(in the rows, 128 means zero)
Rotation paths and how fast each direction turns (deg/step):
Each turn is a multiple of 5 degrees from 10 to 175, or 0.
Each row of a path follows its step; steps can be skipped.
Rotation 1:
step 0: [135 132 132 126 138 129 127 128 132 143 129 130 131 119 132 125 127 131
 129 126 120 129 121 128 123 119 130 127 127 123 129 127 136 120 135 124
 136 130 132 125 132]
step 1: [128 128 130 136 127 127 124 126 119 133 135 137 139 128 133 122 120 140
 133 130 123 129 130 131 128 129 124 135 122 127 122 127 132 122 131 133
 130 127 126 126 117]
step 2: [127 134 132 125 136 123 125 133 129 126 132 136 134 130 136 119 133 134
 127 131 134 131 130 134 134 121 128 122 123 125 123 129 116 136 124 134
 124 130 128 134 125]
step 3: [125 127 124 130 131 128 128 134 133 131 126 128 131 132 129 137 130 124
 128 126 130 144 132 135 139 124 122 126 132 124 127 134 133 140 122 130
 134 126 129 121 125]
step 4: [126 127 131 124 126 145 140 129 132 127 131 133 135 133 128 136 119 122
 128 134 125 132 130 131 128 119 138 128 132 128 125 127 131 131 126 122
 127 134 131 126 131]
step 5: [129 126 128 128 124 117 130 124 128 124 130 136 133 130 123 136 115 130
 123 125 137 125 124 127 124 126 143 134 134 130 125 126 129 132 127 136
 127 127 132 124 127]
step 7: [118 129 127 131 125 127 132 126 134 120 127 128 115 122 120 120 127 131
 124 134 127 136 131 131 124 130 125 128 126 121 133 128 137 123 118 133
 130 131 123 125 125]
step 9: [127 134 124 125 126 119 128 132 128 133 123 134 132 135 130 127 132 133
 139 129 120 125 125 129 132 139 130 135 132 132 138 116 136 128 133 130
 126 130 132 123 125]
step 10: [116 138 126 120 129 130 131 125 121 135 125 132 133 131 133 117 129 136
 126 120 125 123 123 123 126 129 124 123 132 132 128 127 124 129 119 120
 131 131 135 129 128]
step 11: [128 127 125 116 130 126 134 124 123 130 130 129 122 121 131 131 130 139
 135 128 132 135 127 123 131 123 121 127 136 130 121 126 126 127 123 128
 132 118 120 122 121]
step 12: [137 130 130 120 136 137 122 132 131 125 128 126 137 131 132 130 130 128
 134 132 127 136 126 135 119 127 129 127 141 126 125 130 124 118 124 130
 131 126 120 131 129]
[128 129 128 129 126 129 127 128 129 129 127 126 132 129 128 129 129 128
 129 128 129 128 125 127 128 126 133 129 126 128 131 126 131 129 129 124
 130 127 126 128 128]
80
[129 128 129 126 126 131 129 128 127 128 131 125 128 130 129 129 127 128
 130 131 125 128 129 129 130 131 128 127 125 128 128 124 127 127 127 131
 127 129 126 126 129]
140
Rotation 2:
step 1: [136 134 122 144 138 131 124 129 136 130 134 133 131 133 131 139 127 124
 123 124 131 123 120 133 135 126 124 128 135 132 130 131 119 131 131 137
 129 126 129 128 128]
step 3: [118 128 126 134 119 125 120 133 131 128 135 137 142 123 123 134 128 129
 125 131 115 132 117 135 129 131 133 134 130 127 129 123 123 127 125 133
 127 122 129 133 132]
step 4: [122 133 130 139 135 132 122 119 133 126 133 128 135 129 134 133 120 122
 134 134 120 125 134 135 128 125 121 134 125 131 127 119 124 134 128 142
 123 127 130 128 131]
step 5: [121 127 124 127 130 121 126 122 119 133 138 134 138 132 130 136 128 121
 130 117 134 127 127 123 128 133 124 127 125 136 125 121 120 120 127 142
 129 127 126 128 126]
step 6: [130 134 121 128 127 124 123 120 127 125 124 141 140 127 127 130 129 128
 130 124 133 132 117 137 124 132 135 134 130 130 126 128 116 139 136 134
 127 127 134 127 131]
step 7: [135 127 130 130 125 129 120 118 124 136 128 121 138 132 127 127 129 127
 132 127 119 120 126 133 141 130 133 135 124 122 126 116 121 135 130 137
 129 125 135 128 124]
step 8: [127 129 117 118 120 123 122 124 133 134 140 130 132 123 126 131 120 116
 127 130 127 125 123 127 129 125 125 128 131 131 124 118 125 127 124 135
 130 128 142 133 124]
step 10: [133 126 128 127 129 127 129 125 123 132 133 135 133 133 127 129 131 126
 125 125 130 129 133 133 136 129 138 125 117 136 134 116 121 131 123 135
 128 118 139 115 132]
step 11: [124 133 127 126 127 124 125 131 120 140 130 130 138 116 130 125 137 120
 124 137 129 126 117 136 127 120 128 128 135 130 131 122 123 134 127 135
 127 124 135 123 127]
step 12: [133 126 121 133 127 132 120 129 123 128 116 122 132 130 131 129 125 116
 128 137 127 131 127 137 133 131 120 136 128 135 116 123 122 125 125 137
 125 122 135 123 125]
step 13: [134 126 128 121 125 131 128 132 134 141 128 134 132 138 132 128 120 118
 125 122 129 128 123 133 127 132 136 131 136 134 129 121 129 121 121 143
 127 126 127 120 126]
[125 128 126 125 130 127 126 131 124 127 130 128 129 128 127 126 129 130
 128 129 130 129 128 127 126 125 127 129 129 129 125 128 128 126 129 127
 129 128 130 131 126]
120
[126 128 130 130 128 126 124 128 129 131 128 126 128 125 129 127 125 130
 128 132 129 128 127 129 129 127 125 126 126 125 129 126 131 130 127 128
 130 127 129 129 126]
95
[128 128 128 129 132 128 129 129 128 129 131 131 127 128 130 129 124 129
 127 124 132 128 131 127 127 128 128 126 126 129 127 127 129 130 129 129
 126 128 126 127 128]
80
[131 129 126 128 128 127 129 126 127 126 125 129 130 129 130 130 127 128
 128 129 131 129 127 125 130 128 123 127 130 129 129 128 129 125 126 129
 128 128 128 130 129]
100
[129 130 131 127 129 131 129 126 127 128 128 128 130 129 129 131 128 127
 130 130 128 129 129 129 128 124 127 126 131 126 124 129 129 132 129 127
 128 127 126 127 127]
145
